In the data rows, the value 500 means zero.
Some points:
np.array([754., 435., 738., 385., 648., 604., 373., 551., 408., 999., 629., 565., 526., 437., 364., 447., 514., 455.,
          519., 458., 380., 389., 804., 690., 368., 362., 380., 618., 362., 479., 263., 927.])
np.array([599., 566., 584., 538., 626., 664., 279., 519., 374., 935., 575., 406., 435., 616., 301., 562., 517., 695.,
          484., 502., 436., 539., 526., 577., 393., 528., 544., 492., 605., 552., 666., 96.])
np.array([656., 840., 306., 286., 105., 382., 428., 639., 556., 374., 514., 451., 578., 311., 435., 245., 533., 432.,
          449., 608., 392., 447., 385., 222., 824., 725., 999., 641., 581., 516., 531., 751.])
np.array([361., 295., 544., 545., 600., 69., 573., 481., 600., 386., 490., 479., 380., 550., 635., 455., 537., 467.,
          613., 450., 469., 576., 380., 564., 463., 474., 529., 438., 567., 510., 482., 587.])
np.array([668., 244., 674., 743., 735., 378., 999., 518., 487., 316., 296., 632., 482., 552., 585., 524., 548., 625.,
          502., 491., 532., 420., 866., 466., 674., 637., 589., 634., 986., 463., 579., 492.])
np.array([570., 508., 529., 498., 507., 768., 666., 556., 661., 525., 392., 811., 697., 411., 516., 296., 832., 372.,
          532., 443., 816., 741., 224., 456., 524., 504., 473., 308., 347., 450., 568., 269.])
np.array([685., 830., 472., 336., 198., 656., 535., 567., 621., 518., 682., 671., 592., 621., 501., 448., 429., 328.,
          575., 528., 591., 549., 284., 301., 604., 702., 910., 531., 616., 425., 371., 521.])
np.array([147., 261., 843., 598., 700., 295., 197., 323., 478., 258., 272., 448., 367., 522., 491., 474., 521., 289.,
          556., 445., 536., 685., 592., 553., 717., 625., 680., 548., 43., 434., 495., 518.])
np.array([662., 509., 655., 443., 411., 428., 45., 368., 562., 926., 305., 542., 686., 381., 499., 628., 481., 546.,
          472., 487., 427., 384., 609., 555., 454., 384., 381., 543., 581., 455., 590., 408.])
np.array([184., 288., 646., 422., 714., 221., 588., 493., 495., 275., 300., 685., 559., 653., 435., 569., 469., 446.,
          503., 413., 403., 424., 438., 462., 348., 358., 634., 480., 544., 632., 520., 536.])
np.array([484., 361., 521., 524., 510., 294., 542., 534., 258., 452., 550., 512., 557., 457., 527., 389., 439., 543.,
          643., 528., 344., 574., 253., 580., 256., 587., 256., 576., 514., 543., 524., 178.])
np.array([611., 581., 620., 359., 620., 473., 388., 372., 408., 811., 548., 547., 635., 547., 523., 449., 433., 390.,
          561., 592., 591., 433., 411., 610., 388., 471., 353., 486., 623., 606., 440., 233.])
np.array([609., 394., 477., 432., 606., 562., 317., 442., 347., 828., 609., 525., 563., 545., 376., 452., 387., 489.,
          423., 536., 647., 498., 460., 493., 508., 363., 395., 660., 599., 545., 459., 195.])
np.array([254., 245., 517., 563., 442., 352., 514., 447., 511., 486., 350., 458., 362., 502., 418., 611., 490., 530.,
          528., 480., 603., 428., 422., 526., 705., 530., 606., 601., 255., 432., 240., 569.])
np.array([571., 602., 403., 505., 611., 459., 282., 415., 406., 847., 497., 433., 484., 495., 546., 510., 553., 504.,
          531., 734., 413., 535., 479., 555., 475., 369., 456., 531., 649., 491., 553., 176.])
np.array([398., 357., 712., 471., 507., 278., 926., 362., 572., 331., 378., 536., 434., 541., 262., 473., 402., 656.,
          482., 494., 465., 612., 697., 617., 727., 505., 439., 476., 999., 419., 400., 446.])
np.array([345., 450., 488., 663., 455., 422., 569., 519., 670., 521., 348., 509., 386., 544., 530., 607., 498., 428.,
          293., 637., 558., 545., 307., 465., 534., 379., 610., 628., 616., 481., 502., 792.])
np.array([420., 623., 577., 391., 492., 563., 631., 647., 275., 559., 568., 366., 356., 542., 637., 507., 440., 395.,
          576., 573., 677., 406., 543., 105., 572., 533., 310., 257., 440., 472., 521., 465.])
np.array([791., 308., 197., 387., 353., 979., 0., 537., 292., 0., 545., 570., 475., 468., 536., 571., 489., 530.,
          430., 495., 508., 370., 268., 506., 847., 624., 617., 258., 999., 528., 603., 895.])
np.array([758., 873., 343., 349., 15., 458., 468., 397., 501., 362., 725., 560., 422., 363., 517., 401., 581., 391.,
          437., 363., 442., 505., 282., 235., 672., 657., 950., 568., 628., 622., 417., 757.])
np.array([137., 289., 662., 535., 695., 385., 733., 384., 457., 519., 582., 637., 443., 515., 387., 606., 472., 493.,
          462., 580., 609., 489., 529., 597., 620., 443., 778., 615., 611., 472., 679., 766.])
np.array([520., 606., 409., 530., 552., 700., 834., 509., 351., 507., 377., 321., 493., 601., 607., 592., 168., 223.,
          488., 505., 330., 298., 358., 652., 661., 691., 430., 113., 181., 472., 522., 474.])
np.array([444., 534., 354., 672., 646., 257., 527., 526., 504., 437., 253., 284., 523., 473., 436., 477., 516., 512.,
          464., 415., 579., 562., 454., 471., 534., 470., 585., 507., 552., 710., 473., 589.])
np.array([805., 866., 307., 528., 277., 634., 446., 562., 446., 177., 799., 266., 548., 615., 439., 590., 576., 505.,
          584., 309., 665., 427., 796., 808., 373., 322., 316., 734., 331., 545., 417., 574.])
np.array([744., 794., 161., 333., 329., 475., 444., 327., 461., 177., 553., 730., 445., 560., 701., 639., 475., 546.,
          436., 538., 629., 480., 870., 793., 296., 353., 152., 829., 289., 538., 510., 552.])
np.array([661., 644., 185., 333., 30., 478., 239., 567., 624., 0., 455., 481., 547., 511., 459., 607., 454., 570.,
          474., 545., 547., 501., 891., 676., 251., 173., 257., 672., 290., 414., 408., 413.])
np.array([583., 700., 103., 418., 145., 385., 377., 578., 422., 403., 373., 584., 504., 615., 525., 233., 545., 601.,
          721., 335., 423., 455., 379., 275., 693., 529., 940., 616., 605., 319., 547., 767.])
np.array([630., 422., 460., 447., 495., 666., 824., 346., 587., 551., 494., 275., 336., 664., 673., 500., 339., 367.,
          525., 491., 322., 200., 277., 491., 577., 399., 349., 157., 224., 590., 596., 142.])
np.array([283., 290., 639., 772., 505., 313., 568., 665., 637., 363., 368., 449., 729., 576., 426., 488., 449., 423.,
          753., 561., 547., 466., 425., 474., 478., 482., 533., 509., 560., 684., 397., 569.])
np.array([279., 755., 537., 569., 630., 624., 473., 546., 607., 489., 667., 593., 197., 547., 587., 460., 272., 613.,
          555., 543., 484., 230., 662., 79., 501., 526., 318., 261., 538., 652., 444., 321.])
np.array([560., 455., 452., 472., 563., 644., 163., 537., 605., 938., 387., 525., 583., 576., 487., 583., 573., 551.,
          543., 377., 422., 559., 566., 597., 513., 563., 440., 591., 602., 591., 394., 236.])
np.array([784., 466., 334., 372., 413., 745., 0., 626., 564., 210., 662., 338., 428., 579., 531., 611., 360., 684.,
          538., 548., 687., 516., 124., 639., 619., 595., 604., 90., 999., 384., 602., 894.])
np.array([477., 557., 534., 605., 467., 687., 700., 411., 318., 511., 595., 582., 654., 369., 545., 525., 749., 548.,
          407., 494., 657., 587., 315., 358., 490., 480., 498., 82., 189., 358., 498., 312.])
np.array([611., 522., 512., 325., 574., 542., 748., 624., 487., 484., 594., 518., 610., 312., 443., 611., 683., 626.,
          530., 376., 618., 723., 377., 188., 656., 504., 420., 0., 0., 588., 608., 367.])
np.array([598., 526., 337., 498., 631., 614., 769., 456., 496., 472., 571., 870., 736., 507., 235., 347., 856., 663.,
          549., 470., 573., 690., 209., 342., 700., 576., 386., 158., 68., 478., 529., 395.])
np.array([529., 535., 400., 434., 550., 512., 380., 424., 591., 801., 524., 469., 430., 625., 664., 617., 610., 552.,
          469., 568., 471., 591., 453., 588., 453., 736., 426., 467., 615., 606., 310., 192.])
np.array([424., 369., 544., 358., 458., 468., 546., 517., 622., 481., 444., 325., 605., 332., 392., 459., 409., 561.,
          405., 485., 434., 490., 360., 594., 388., 568., 368., 593., 525., 472., 540., 202.])
np.array([553., 395., 564., 685., 452., 455., 529., 576., 454., 528., 475., 480., 551., 556., 449., 286., 509., 493.,
          293., 578., 416., 441., 306., 646., 383., 492., 286., 568., 530., 596., 488., 207.])
np.array([241., 784., 518., 588., 709., 621., 483., 540., 526., 457., 730., 444., 264., 455., 555., 326., 406., 441.,
          370., 414., 288., 229., 599., 0., 437., 588., 79., 319., 578., 291., 352., 285.])
np.array([90., 520., 389., 546., 473., 310., 475., 582., 452., 498., 464., 608., 646., 461., 563., 517., 647., 531.,
          524., 437., 475., 563., 893., 604., 662., 566., 474., 333., 999., 417., 518., 352.])
np.array([258., 432., 604., 543., 792., 419., 728., 489., 477., 507., 368., 457., 505., 340., 519., 647., 581., 536.,
          500., 456., 646., 315., 496., 535., 589., 537., 754., 636., 623., 512., 470., 767.])
np.array([574., 408., 617., 551., 506., 385., 512., 617., 592., 628., 603., 598., 320., 360., 490., 427., 716., 536.,
          564., 594., 443., 273., 444., 783., 336., 568., 407., 515., 517., 582., 610., 263.])
np.array([379., 420., 603., 615., 425., 399., 516., 451., 566., 402., 481., 570., 538., 436., 516., 466., 506., 449.,
          520., 274., 387., 431., 257., 603., 259., 474., 353., 503., 494., 609., 630., 117.])
np.array([255., 515., 565., 554., 573., 442., 625., 457., 486., 462., 231., 390., 473., 653., 441., 505., 631., 501.,
          430., 568., 588., 509., 384., 483., 429., 414., 659., 552., 608., 572., 573., 776.])
np.array([499., 424., 522., 508., 556., 477., 505., 416., 608., 584., 439., 407., 501., 250., 406., 359., 417., 474.,
          611., 621., 381., 496., 476., 693., 284., 597., 349., 602., 486., 463., 647., 307.])
np.array([404., 447., 490., 629., 532., 383., 596., 682., 416., 498., 175., 469., 346., 441., 389., 787., 475., 516.,
          455., 453., 451., 610., 223., 419., 350., 442., 611., 578., 582., 452., 538., 761.])
np.array([591., 487., 504., 535., 462., 691., 476., 358., 428., 761., 450., 467., 448., 537., 433., 365., 433., 670.,
          513., 440., 526., 468., 607., 653., 310., 486., 489., 611., 475., 448., 493., 525.])
np.array([815., 801., 453., 267., 168., 673., 357., 355., 448., 220., 827., 503., 540., 541., 490., 590., 463., 416.,
          481., 491., 384., 645., 343., 368., 394., 622., 873., 452., 635., 538., 446., 636.])
Along one direction, these points spread out more than along any other. How many in every 100 of the points above lie lower along it than each point below? Answers are rounded to whole numbers. More than half of the points above lie lower than the first one.
np.array([734., 329., 628., 513., 471., 540., 199., 339., 469., 999., 424., 470., 554., 528., 548., 331., 625., 505.,
          569., 486., 369., 503., 880., 571., 349., 525., 263., 714., 270., 494., 566., 991.]) 50
np.array([300., 447., 947., 669., 879., 203., 341., 552., 528., 350., 448., 498., 543., 580., 632., 636., 506., 698.,
          470., 504., 526., 450., 430., 494., 710., 481., 722., 692., 224., 284., 403., 622.]) 75
np.array([813., 719., 256., 620., 249., 680., 346., 458., 530., 170., 714., 446., 467., 448., 451., 716., 617., 386.,
          482., 635., 524., 526., 664., 576., 348., 496., 415., 761., 423., 443., 537., 548.]) 15
np.array([493., 255., 804., 590., 506., 359., 838., 442., 474., 283., 249., 412., 515., 404., 582., 485., 560., 526.,
          432., 554., 419., 659., 755., 412., 601., 393., 538., 481., 973., 402., 388., 404.]) 69
np.array([585., 589., 604., 486., 621., 721., 497., 398., 564., 798., 556., 493., 381., 434., 603., 377., 428., 420.,
          522., 344., 375., 651., 501., 661., 498., 356., 349., 663., 497., 550., 439., 511.]) 60
np.array([440., 571., 369., 604., 469., 593., 765., 492., 518., 504., 600., 536., 671., 412., 506., 456., 478., 716.,
          439., 674., 381., 635., 522., 151., 760., 470., 459., 0., 0., 548., 505., 750.]) 21
np.array([586., 428., 483., 466., 684., 776., 464., 562., 403., 741., 564., 474., 398., 275., 601., 362., 428., 468.,
          693., 532., 442., 619., 622., 600., 312., 296., 553., 622., 491., 536., 370., 375.]) 69
np.array([397., 209., 515., 575., 570., 170., 399., 625., 481., 406., 325., 588., 402., 485., 530., 432., 362., 225.,
          357., 526., 534., 453., 493., 559., 556., 526., 737., 491., 37., 344., 462., 504.]) 58
np.array([282., 310., 520., 712., 540., 379., 687., 375., 525., 572., 508., 437., 638., 464., 671., 689., 371., 550.,
          539., 478., 732., 605., 408., 394., 532., 546., 651., 679., 635., 438., 479., 829.]) 25
np.array([417., 587., 413., 474., 610., 491., 579., 542., 650., 506., 668., 454., 388., 580., 293., 535., 335., 287.,
          529., 498., 502., 486., 666., 0., 510., 614., 262., 161., 317., 409., 668., 489.]) 38
np.array([635., 560., 570., 539., 722., 700., 487., 539., 584., 856., 765., 514., 610., 524., 561., 359., 323., 462.,
          232., 406., 417., 615., 610., 700., 457., 420., 436., 672., 479., 586., 692., 522.]) 65
np.array([528., 724., 306., 290., 361., 733., 619., 735., 562., 405., 670., 497., 470., 565., 443., 737., 501., 448.,
          640., 574., 401., 564., 807., 841., 461., 307., 248., 865., 330., 412., 552., 652.]) 21
np.array([466., 687., 372., 365., 78., 517., 425., 673., 424., 236., 441., 438., 433., 583., 572., 477., 483., 664.,
          358., 530., 732., 505., 886., 837., 244., 543., 200., 714., 267., 655., 460., 570.]) 21
np.array([69., 56., 607., 442., 777., 447., 706., 452., 573., 384., 556., 395., 610., 658., 586., 570., 598., 534.,
          465., 535., 436., 427., 453., 379., 371., 518., 746., 691., 559., 488., 515., 663.]) 77
